In the rows, zero is written as 128.
Named moves (each a turn or a mirror), then the moves between two rows, first move first; the first pair answered:
move bop:
[186 119 125 130 116 189 150 137 111  97 118 138]  ->  [131 162 121 116  73 114 139 183  95 123 145 103]
[156 112 126 130 141 157 141 105 131 121 120 145]  ->  [115 146 118 121 105  98 136 136 120 142 140 116]
[117 102 101 120  96 145 100 149 106 139 115  96]  ->  [135  97 105 122 105 162 103 137 108 135 111 111]
[150 126 154 135 176  95 155  76 148 101 142 185]  ->  [111 160 148 125 140  39 149 100 140 117 161 159]
move Kas:
[122 142 146 155 158  82 135 137 124 114 123 156]  ->  [123 140 147 154 165  87 135 133 127 119 121 158]
[159 130 136 140 124 155 157 136 142 131 110 129]  ->  [158 138 133 133 113 147 167 142 132 132 110 123]
[ 96 107 162 151 144 149 108  80 156 123 133 122]  ->  [ 85 161 126 119  98  82 148 120 114 139 132 101]
move beki:
[125 135 144 119 136 171 161 122 119 109  81 127]  ->  [151 121 137 123 150 146 114 180 139 143  84 143]
[143 142 119 120 114 142 127 172 151 139 113 133]  ->  [126 153 119 123 105 157 162 134 138 119 111 120]
[183 144  92 106 137 104 166 137 108 135 109 151]  ->  [182 149  90 108 137 110 173 128 107 135 109 150]
move tekal:
[130 140 122 117 110 147 142 125 110 115 114 115]  ->  [158 121 122 122 130 138 121 148 122 130 111 139]
[101 145 136  88 120 133 150 109 112 107 158 127]  ->  [128 127 120  92 113 165 106 158 126 103 150 113]
[124 129 162 113 120  99 119 124 145 137 144 153]  ->  [104 140 156 107  88 126 129 122 132 115 136 118]
[123 122 130 139 140 123 133 108 123 124 142 140]  ->  [119 120 127 138 120 142 127 120 119 115 136 114]
Pairs:
Between the rows of a pair lie 2 to 3 moves.
[165  95 124 136 165 130  78 157 167 156 136 168]  ->  [136 114 151 133 174 145 158  58 146 124 132 175]
bop tekal bop
[104 115 136 135 135 148  96 141 142 129 143 135]  ->  [109 117 141 132 146 126  96 145 144 138 143 154]
Kas tekal Kas
[152 117 126 123 137 127  96 158 138 148 127 126]  ->  [135 128 122 121 123 105 104 163 126 153 135 113]
beki bop beki
[144 149 131 115 164  68 154 133 114 157 116 172]  ->  [125 121 147 139 147 181 159  76 117  98  95 122]
bop tekal Kas
[ 68 143 145 143  89 109  89 160 126 125 152  77]  ->  [137  87 154 159 148 182  71 151 147 106 129 124]
beki bop beki
[131 131 122 114 132  89 151 142 115 146 131 141]  ->  [115 110 151 139 147 100 117 130 139 143 143 144]
Kas bop Kas
[187 119 122 127 141 155 126 160 132 132 102 147]  ->  [132 161 131 112 119  73 148 153 114 152 136 145]
bop tekal
[157 142  98 124 110 141 154 143 103 123 113 111]  ->  [114 147 126 124 114  81 135 140 116 147 148 124]
Kas tekal bop
[121 162 121 107 107  94 158 115 105 133 145 121]  ->  [175 115 117 120 131 158 107 154 130 127 117 135]
bop tekal beki
[ 60 158 138 127  98 125 143 102 133 122 175 149]  ->  [ 65 168 129 116  92 118 158 114 117 119 168 145]
Kas bop Kas
[155 136 119 112 127 218 142 103 122  93 119  87]  ->  [123 170 141 102 158  63 155 106 122 161 167 158]
bop tekal tekal
[143 116 128 135 140 175 148  89 137  92 121 126]  ->  [144 121 137 132 172  94 125 123 151 141 145 169]
beki tekal beki
[187 107 105 122 140 168 135 144 129 123 101 148]  ->  [162 134 113 113 140 121 180 101 113 129 113 164]
tekal Kas
[136 186 112  95 125  84 162 131  94 144 145 143]  ->  [179 113 123 124 171 154  83 153 148 142 134 166]
tekal tekal Kas
[105 111 175 145 113 150 151  86 145 127 136 131]  ->  [129 149 133 124  90  87 154 156 117 162 131 132]
tekal tekal Kas
[150 148  89 114 112 110 114 210 125 144 130 118]  ->  [113 174 115 115 131  82 192 117 111 138 137 149]
tekal beki
[150 141 125 125 165 107 200  89 108 137 136 173]  ->  [152 127  94 127 108 187 170 128 101 106 110  91]
bop tekal bop
[ 52 142 114 123  95  86 144 108 127 119 149 110]  ->  [ 71 129 100 130  81 146 130 116 126  92 126  78]
tekal beki
[123 113 141 127 142 135 148  65 121 105 129 148]  ->  [144  94 118 134 119 157  79 150 134 112 124 122]
tekal beki
[138 133 134 134 150 147 208  62  89 103 103 146]  ->  [131  87 140 166 130 210  85 128 141  94 112  92]
tekal bop Kas
[123 105 136 105 147 160 147  81 113 103 117 143]  ->  [121 111 124  96 136  90  88 162 129 151 142 140]
beki bop
[106 119 159 154 111 174 129 110 138  86 108  82]  ->  [123 108 167 156 142 176 134  91 151  91  98 119]
tekal beki
[148 123 121 139 116 197 151 100  91  86  97  97]  ->  [166 133 135 131 173 105 174  85  94 126 121 189]
Kas tekal tekal
[171 115 119 129 153 143 111 164 140 135 124 151]  ->  [169 121 122 129 141 181 138 125 124 106 109 129]
beki tekal
[115 155 143 154 142  41 120 157 159 145 120 151]  ->  [137 180 108 139 109 103 193 124 109  98  81 112]
tekal bop Kas
[ 99 149  94  95  82 124 150 152 104 120 115  83]  ->  [140 127  90 101 111 176 161 134 111 100  92 110]
bop Kas
[108 116 150 173 113 162 112 113 157 111  88  90]  ->  [157 109 119 164 131 152 103 165 156 126  86 110]
Kas bop beki
[100 176 119 110  95  88 188 105  89 127 134 119]  ->  [151  94 115 143 119 201  78 157 146 118 114 106]
tekal Kas
[178  99 135 130 166 155 107 134 157 131 118 168]  ->  [105 152 115 120  87  88 112 166 127 138 140  87]
bop tekal tekal
[ 80 130 100 136  72 136  86 150 127 137 129  63]  ->  [137 135  81 126 120  64 103 186 127 182 129 143]
tekal bop Kas
[159 100 108 138 161 110 117 119 141 134 141 178]  ->  [107 108 138 149 154 120 127  74 149 125 153 158]
beki bop Kas
[110 117 162 147 123 175 107  95 131 109 124 101]  ->  [179 121 135 131 146 175 137 119 122 115 102 147]
tekal Kas bop
[ 67 172 157 138 110 111 181  39 117 109 142 112]  ->  [132 122 144 136 163  51  84 168 165 172 157 173]
tekal tekal bop
[165 111 110 133 131 157  56 168 150 147 105 110]  ->  [180 120  96 128 130 162  76 171 140 144  94 113]
Kas bop
[101 131 133 121 125 146 156  65 132 114 119 135]  ->  [106 124 139 125 145 124 144  68 143 128 126 162]
beki tekal bop
[154 119 126 131 125 118  75 202 147 155 148 111]  ->  [109 146 128 125  89  97  95 184 123 147 156  85]
tekal tekal beki
[ 94 124 138 137 138  39  98 124 138 179 154 157]  ->  [158  83 121 155 147  99  58 160 159 170 128 155]
beki tekal tekal
[128 156 115 153 109 122  83 173 118 129 108  98]  ->  [ 99 182 137 141 114  89 137 116 100 132 118 109]
tekal tekal
[136 161 146 124 119  77 133 132 121 173 166 146]  ->  [146 169 116 110  89 138 165 128  91 143 133 108]
bop Kas tekal
[104 117 176 127 173 141 108  61 197 117 150 138]  ->  [ 74 137 163 123 136 156 121  53 180 106 146  97]
beki tekal
[182 118 133 103 121 206 144 114 144 119  70 142]  ->  [194 111 145 108 152 160 136 117 155 139  77 181]
tekal beki
[142 148  90 151 103 122 130 173 153 122 113  98]  ->  [155 126 119 165 156 105 125 145 179 139 118 159]
tekal Kas
[182 135 104 117 172 123 147 129 105 147 113 170]  ->  [183 133  85 114 147 129 116 185 111 151 117 136]
beki tekal beki
[129  93 134 138 132 176 137  93 138 108 116 119]  ->  [156 130  91 114 109 105 146 172 113 148 120 122]
tekal Kas tekal
[143 113 123 138 139 161 106 138 146 116 118 131]  ->  [131 151 118 117 127 113 163 116 114 118 123 132]
Kas tekal beki
[109 123 137 135  98 178 113 123 129  99 124  83]  ->  [127 140 120 123  86 167 129 129 109  98 117  85]
Kas bop Kas
[175 128  95 113 149  72 138 181 105 147 132 144]  ->  [ 78 139 140 127 126  46 125 128 121 145 165 105]
tekal Kas bop
[179 163  71 111 116  42 157 177 101 166 136 134]  ->  [118 124 147 150 154 133 181  10 133  99 149 137]
Kas tekal
[163 108 129 134 166 175 132  97 139 107 109 157]  ->  [169  98 112 134 156 173  92 148 147 117 104 144]
tekal tekal beki
[209  79 156 135 199 131 104 117 167 140 140 198]  ->  [ 80 178 150 111  99  23 161 109 107 148 176 111]
beki bop
[ 97 116 163 147 142 102  84 154 168 141 158 114]  ->  [ 91 123 180 148 157 126 131  85 158 115 149 123]
bop tekal
[ 68 137 165 160 126 126 112  97 155  98 127  96]  ->  [110 146 130 136 132  62  89 188 150 146 135 127]
tekal Kas tekal
